One vector is turned by the same rotation once a tick. Each row is the vector after some number of ticks, and that number follows the row.
The counts run from 0 to 431.
[-27 -30   0   1 -15   4 -19 -36  14  35 -21 -23   4  -1  -2  19  20  36
   5   5  18  32 -39   7 -40  10  30  11   4  -6   4   0 -22 -29  21   9
 -16 -10  19  15 -23 -19  10  -8  -3   2  24   8 -20  18  -4  -1   8   5
  12 -23   5  14   8  -4  -5   7 -22  19   5  28   6   1  -5  13   7 -21
 -11 -27  -6 -16  20  17   0  28  -3  34   1 -16]  107
[-12 -24 -13  -7  33 -22 -17  -4  19  10  -3   3   6 -10  11  22  -4  25
   2 -20  30  22 -27  -8 -24  14  36  19  12  -8   2   7  -2  22  27  -3
  14   3  31  15 -35  13 -16  -6 -25  -8  14   2   0  17  -4 -26 -22 -41
  20 -18  13  14  12 -10 -13   3  11  33   9 -14  -2   3 -20 -12  12  10
  14 -34 -12   6  -3  15  -4  11   9  14   9  16]  378
[-17 -32  -5 -31  29   6 -15 -10   2   8   7 -15  -5   3   4   2  17  20
 -10  10  28  36 -27 -19 -24  -9  15   7  -1  -3 -16  33 -16  -1  11   3
 -22  -6  20 -10 -35 -17  -6  24 -20   4  -2  -3  22  36 -31  -5 -19 -22
  -4 -14   7  16  12  -7 -27 -21  15  18  20  -2  21 -10   4 -25  20 -14
 -12 -24  -2 -25   1  10   0  17  15  36   2 -10]  127
[-22 -29  14   3  19 -22 -18 -28  -7  25   1   5 -24  12   3  22 -13  26
   0 -22  20  52  -5 -18 -23   2  21  24  -1  -1  10  15   4  -6  28  -2
   4 -24  26 -20 -13  19   6 -10  -5   6   7  20  -9   1 -21 -21  -8 -16
  24 -33  -7  11   0 -14  -7   5  15  47   3 -10   4  13 -23 -16 -10  15
 -24 -12  13 -11   5 -13   7  18  20  31  12  23]  72
[-15 -29 -29  13  10 -12  10 -31   3  23 -17  14 -28  -4  23  13  -7   8
  12   9  -3  45 -38 -25 -14  12  24  12  -2 -10  12  38 -23   3  -5  -5
  -9 -12  22  18   7  -7  12  22 -13 -17  -3  15 -12   3 -41  13 -17   9
  34  -8 -10  -8  28  -6 -15 -10  -7  -7 -15  14  -3  15 -20   2   2  18
 -11 -20  10 -12   6  18 -15  -8  -4  40  20 -17]  248
[-18 -13   1  -1  15 -22 -31 -25  -1  23  -5   8 -10   4  12  25 -19  22
   5 -25   5  36 -17 -20 -13   2  24  24  -9  -5  19  16   7   2  27   0
   2 -27  16  -5 -21  11  -4 -13   2   6  17  20  -4 -10 -28 -23 -12 -14
  29 -34   0   5  12 -17 -12  -7  14  44  -5 -14  -5   8 -30  -9  -6  18
 -13 -15 -10  -3  -4  -5   2  17   5  29  15  25]  73
[ -1 -34  -7  -4  13  -3  -8   1  28  20  -7  27  -3 -25  14  20   8   1
  31   4  18  32 -33  -5 -17   8  29  31   5 -18  -8  11  -6   2  15 -20
 -13  12  24  10 -45  -5  15  23 -21 -16   0  29   4   1  -6  10 -35   5
  18   8  -1  -5   4 -19  -3 -16 -19 -10   2 -20  -9 -14   8   4  -8   5
  14 -22 -24  36  -5  28  11  -4   1   2   6 -12]  56
[-18 -43  -3   3  -1   1 -16 -29   0  28  -8  -8 -24   1 -18  13  19  22
  10   7  20  57 -23  -5 -35  -2  22   9   6  15   8  -2 -20  -5  36  -3
  -5 -19  27  27  -4   1  23  11 -16  -1   8  22 -12  15  -4  -1   1  20
   4 -20 -15  -4   4 -13 -13  -9  -6  13  11  -5  -8  14   1  -2  -2  -6
 -34 -11  11 -10   7  15  -8   4  10  34   2 -11]  327
[-37 -15 -11 -19  13  -2  -9 -28   9  20 -15 -11 -12  -1  11 -10 -18  27
   5   1  14  11 -27  -6 -28 -23  23   8 -14 -15   2  15 -21 -26  15   4
 -47  -5   7  -9 -34  -8  10  -9  -5  -8  -6  -8   7   7 -44  12  -7 -16
  -5 -16   5  16  10 -17 -14   3 -12   5   2  30   8   0  16  -1  27 -10
 -14 -31  -9 -22  10  16  -1  -2  -2  43  27 -27]  164
[-21 -27 -28 -28   3  -3 -10 -21  27  18 -23  -6  -8 -17  14  -7  -6  -9
  13  20   3  27 -31 -32 -26  -2  27   1  -5 -12  13  -2 -23 -11   5 -13
 -38   7  -2  29 -17  -4   1  17 -18 -21  -5   6  20  10 -28  33  -7  -9
  -1   2   2  18  21 -25  15 -21 -16 -23  14  14  13  14  22   5  16 -22
 -14 -32  -1 -20  10  25  -2  -5  -8  22  19 -35]  87
[ -4 -28 -13  -8  17   6 -18  -3  13  37  -1   1 -13   6  22   9  -5  -2
  16   3  -8  34 -28 -15   8 -24  22  22 -10 -26   4  34   9  -7  17 -10
 -24 -18   1 -15 -38  -4   3  17 -14 -17   7  27   5 -23 -46  16 -29  -2
  11 -16  10   3   8 -27  -9 -24  -3  -1  -5 -17  12  -1   2   9   0   9
  19 -28 -32   9   8  -9  15  11   5  -6   6   4]  94
[-18 -52  -8  29  32 -14  17 -12   7  13   1 -18  -9  14   0   8   8  27
   7  21  40  51 -11   3 -30   1  31   2  13   6  -2  27 -29  -4  24 -11
  -4   7  27  26 -17   0  21  11 -34  -2  -8  25 -14  20 -20   6  -1  -4
   8  -9  -1  14   7  -7 -24   7  -4  13  14   6  -6  14   7 -14  11  16
 -19 -26   9 -22  26   4   4 -11   4  25  15 -10]  22
[-19 -42   2 -15 -14   7 -13 -20  -2  17 -13  -7  -5   4  -9  16   0  30
  12   2  26  24 -12 -11 -35   8  33   1   6   8 -22 -12 -22   9  30  20
 -11 -20  29   9 -31   7  -2  -2 -15   1  -2   2   7  28 -17   3   2 -35
  10 -11  -3   5  26  -5 -17 -18  16  17  25 -23 -21   9   3  -7   0 -20
 -28 -19   2 -22   3  38 -15  13   7  40   3 -12]  32
[  0 -12 -25 -16  16 -12   2 -21  34  24 -10  31  -7 -13  35  11  -5  14
  14 -11  -1   1 -38 -18 -27  19  42  27   6 -39   0  20 -10  -9  16   1
 -20  21  23 -10 -26 -11   3   3 -20 -24  -2  -9  -1 -16 -29 -11 -30 -23
  23  10   0  17  19  -8   5   8  -6  -7   8  13   5 -11 -19   0  10  12
  18 -39   4  -6   9   6   4   7   5  13  27 -14]  161
[-18 -33  -8  11  22 -15   0   9  16  11 -13  16 -15  -6  32  19 -23   1
  22  15  23  34 -23 -15  -1  -1  20  17   0 -22   6  29  -9  20  -2 -18
 -14   5   6  -6 -30   6  22  23 -18 -23 -17  15  10  -9 -39  35 -30 -11
  23  -2  10   0  21 -21 -16 -26  14   5 -15  -5  -7   1   7 -12  -5  26
  -5 -24 -14   2   0  10  -1 -14  -3  22  23  -3]  171
[ -8 -19  -1 -19   9 -33 -20 -25  16   3 -10  19  -9  -6  15  13 -40  14
  17 -18   2  22  -4 -34 -16   6  26  15 -11 -17  14  -9   4 -11  15 -11
 -28   0  13  -2 -26  22  -3 -20   3   1  11  18  27   0 -31 -21 -23 -42
  30 -13   0  11  15 -30  15   6  17  28  15 -28 -12  14 -14  -1  -5   6
 -14 -25   0  -5  -4  15   4  -1   6  14  31   6]  340
[  1 -35  -3   6 -10 -11 -10 -30  12  32  -4  22 -11   6   3  16 -20   5
  30  -3 -10  31  -6 -17 -11   1  38  23  -6  -9   4   1   2 -17  26  -6
 -22 -15  25   6 -21  15  16  -8  -5  -9   0  45  -7 -22 -30  -5 -18 -10
  34  -8 -14   3   0 -23  13   2   0  -2  14 -34 -24  24 -12  14 -14  17
  -8 -18  -6   8   4  11  14  -4   5   8  13  -2]  64
[-27 -13 -12 -14  10  -8   0 -21  26  11 -21   9 -18  -1  15   4 -11  23
  11   2  12   9 -27  -7 -30 -11  20  19 -12 -37  -2  14 -17 -21  24 -10
 -44  -2  23 -23 -27   1  26  -7 -21 -17 -15 -13  11   0 -40   6 -28   0
  11  -3   5   8  13 -19  -5   0 -18  11 -13  15   6 -19  20   0  26  -3
 -17 -27  -2 -16   3  13  -2  -3   9  45  28 -28]  163
[-16 -41  -3   2   4   2 -25 -27  -1  17  -5  -7 -11   4 -27  16  13  24
   9  -2  18  47 -17  -5 -38   5  26  11   1  17  -7  -7 -19  -2  34   4
  -3 -28  32  28 -21   9   1   0 -10   6  12  27 -14  23 -12 -12   2  -2
  19 -29 -10   0  10  -9 -20  -8   1  22  23 -22 -19  22 -10   2  -5 -11
 -23 -13   5  -3  -1  21  -2   7   7  33  -3   2]  328
[ -5 -34  -9 -36   7  -8 -38 -31  14  23   6  -6   7 -19  -3   8  14   0
   6 -16  13  47 -27 -39 -36  12  18  14  -1   0  21  -3   6 -15  16  -1
  -3  -8  14  13 -19   5  -7  16 -11   3  24  20  25  13   1 -12   0 -12
   9 -18 -12  25   1 -20  18 -11   2  17  38 -13  30  12 -14 -20  -7 -18
  -6 -23   7  -7   0  -4  16  21  12  11  -5  13]  5
[-20 -43   0  -8  10  -5 -20 -22 -13  28   8 -25   0  19   2  -9  -2  -2
   5   7  10  54 -13 -33  -5 -24  16   7 -17   3  14  27  -6 -18   4   5
 -35 -20   1   8 -23 -11  -7  12  -1  12   0  31  10   7 -36  13   7 -25
   3 -26  -4  18   3 -12  -9 -15   8  10  31  -2  23  29   3  -5  -2 -10
 -14 -17   0 -32  13  -8  16   6  -5  27   9   5]  395
[-23 -47  13  13   0   7 -14  -4   8  20 -18 -23  -4  -7  14  21  21  23
  15  15  31  51 -34   9 -13   2  14   8   3 -15 -13  27 -24  -6   8  -3
  -8 -11  14   0 -29 -14  21  35 -10   1  15  13   6  14 -12  21 -13  14
  14 -15  17 -11  20  -6 -30 -22  -5  28  -7   5  10 -23  17   4   1  -8
 -12 -14 -19   0  18  22   2  26   0  29  -3  -3]  402
[-15  -7 -15  -1  50 -24 -16  -9  19  20   2 -11  -7   7  10  15 -10  19
  -1 -16  14  36 -16  -1  -2 -14  28  27  -4 -12   7  29   6  -4  31 -11
   3   5  18   4 -37  10  -9 -12 -15  -7  20  19 -17  -4 -29 -28 -24 -27
  22 -29   9  18  -4 -14 -12  15   2  24   0  -4   3   9 -16  -8  15  24
  15 -33 -18   2   2 -13  13  10   7   6  12  20]  197
[ -8 -45  -1 -31  24  -4 -11 -12  13   5   3 -13  15  -8   1  -6  12   8
   3   8  23  27 -27 -24 -34   9  28  -2   2 -13  -3  12 -13 -13   8   4
 -27  17   8   7 -37  -9  -2  14 -16  14   4  -2  35  27 -10 -10  -7 -33
   8  -2   5  33  11 -11  10   5   6   8  51  -4  27 -13   6 -17   4 -14
   2 -34  12 -27  19  18  16  17   5  15   7  -7]  309
[ -8 -44  19   3   1 -10 -20  -5   4  30   2  -8   9  12   7  15  -8  12
  20   5  28  36  -9  -6 -10 -10  32  18   3 -15  -2   5  14 -11  18   4
 -28   3  -6 -17 -50   7   5 -14  -6  -3   1  36   1  -5 -18   7   2 -34
  18 -13   9  29  -4 -18   7  -8   6  28  29 -19  -2   4   4  -2 -14  -6
   7 -31 -32  -4  20  -1  30  21   2   0   3  13]  139
[  2 -42  -1  -4 -19 -14 -30  -9  13  25  -8  26  -4 -18  19  31   1  -7
  27   2   8  45 -30 -44 -10  14  27  21  -3   0  14   9   9  12  13  -9
   0 -13  10   7 -24   6  11  26  -2  -9  10  38   9   1   1  16 -22   1
  25 -10  -9  -7   6 -18  10 -36   3   4  15 -33   1  13  -9  -9 -34  -1
 -14 -15  -7  27 -14  10   5   3   1  16  -4   8]  179
[-12 -17  -5  -1  35 -16 -17  -2  32  16 -11   3 -13 -19  38  14   1   5
  12   2   9  42 -31 -16 -13  14  15  16   2 -27  25  33  -2   1  10 -23
 -12   9   5 -12 -20   3  16  32 -20 -14   6  13  19  -8 -26  13 -35  12
  15  -9  18   6  14 -24  -6 -15  -9  17 -16   8  33 -18  10 -14   3  18
   0 -28  -1   6   9  -8  10   9   8   2  18   7]  47
[  5 -27  -9  10   0 -28  -1 -27  29  25 -22  24   6 -12  26  24 -17  14
  26 -13  14  13 -19 -21 -23  36  48  16  15 -18  15 -17  -1   0  16  -3
  -4  13  22  11 -15  17   7 -11 -17 -15   7  19  -5 -14  -9  -3  -8 -27
  36  -5  -3  13  26 -17  23   8  -1   8  13  -3 -15  15 -23   7  -7   9
  10 -38   4   4  14  14   3  10  -3  -4  22   7]  112
[-22 -33  -1   7  11  -8   2 -28  24  10 -22 -12 -17 -10   6  -4 -16  21
  23   6  -5  41 -15   2 -12   5  19 -13  -8 -15  11   0 -28 -19  17 -17
 -22   2  29  21 -13  18  24  11 -10   8  27   9  17   3 -36  -4 -21  10
  15  -7   4  -4  31 -34  -5  11  -8  20   0  -3 -10  -8  27  27   7   2
   0 -15  -6 -11  31  35   1   5   1  11  24 -14]  192
[ -8 -19 -24 -20  -1  -9 -29 -16  12  21  -2  21   9 -16  38  15   4 -13
  22   3  -3  30 -47 -40 -10  11  28  33 -17 -23  13  32   0 -13 -12   2
 -35  -5   5   6 -30 -29  -2  14   8  -3  12  27  10   3  -6  11 -17 -18
  28  -8  -5   6  10  -8  15 -18 -12 -12   4   5  18   2 -22  -9 -14  -2
  11 -30 -10   7  -4  11  12   5 -11  27   8 -14]  132
[ -1 -35  13 -24  15 -15 -18  -9  20  10   9   7   7  -9  13  11  -4   1
  21 -10  25  31 -13 -17 -21  -8  23  24  -4 -28   0  12   9 -22  17  -8
 -32  19  11 -23 -53   7   7   0  -2   5  -1  23  28   3 -13 -16 -19 -28
  15  -1  -3  19 -12 -25  11   4   2  22  31 -23  19 -16   4 -16  -1   4
   2 -27 -15   7   2   0  29  15  14   7   8   7]  311
[ -5 -19 -25 -16  28 -23 -15 -25  16  11   0  16 -18  -6   9   7 -24  -8
   8 -17   0  40 -16 -45 -22  -1  23  21  -2   2  31   9   1  13  20 -20
  -2  -9  16   8  -4  26   1   5 -18 -15   5  22   7  -9 -35 -11 -25 -20
  21 -18  -9   6  12 -30   9 -10  12  14   8 -24   2  32 -21 -16   4  20
 -15 -26  14   2 -14 -13  -1 -16   9  17  24   7]  121
[-16 -22  -8 -11   8   0 -26  -7  41  30 -19  -3 -18 -16  26  13 -25   4
  19  -5  -1  23 -24 -14  -2  -9  20  20   1 -33  22  -5  13   0  21 -24
 -20  -5  -3 -18 -36  22  11  18 -22 -29   7  15  20 -30 -37  15 -25  -3
   3 -11  14   9  15 -38  -1 -21  -3  15 -12 -13  11 -15  20  14   0  -6
   1 -29 -30   9   2  -4  10  10   9  -9  16   6]  266
[-18 -10 -14  -1  13 -28 -27 -28   5  24 -14   8  -5  -1  28  23 -16  19
   8 -23  -3  36 -37 -32 -13  10  35  29  -6 -12  24  21  -3  17   3   5
   5 -20  12   9  -9  -3 -13  -3   4  -5  30  10  -8  -8 -21 -14 -15 -17
  31 -30   2   7  21 -21  -2  -2   7  29 -16   4  -4  15 -40  -5   0  15
   3 -31  -9  -1  -8  -3  -7  16  -4  24  10  19]  74
[ -9 -19 -22 -10  38 -22  -8  -9  27  25  -5  14   0 -14  22  33   2  17
   3 -17  20  14 -31 -20 -30  27  42  27  14 -13   9  14   4  20  22   0
  18   9  26   8 -26  -1 -16  -3 -29 -20  13   1  -9   5 -12 -21 -21 -32
  22  -9   4  27  15  -7  -3  -2  -2  16   2   6   4   1 -25 -21   9  13
  11 -38  -7   8  -2  -5  -2  10   6   9  10  12]  379
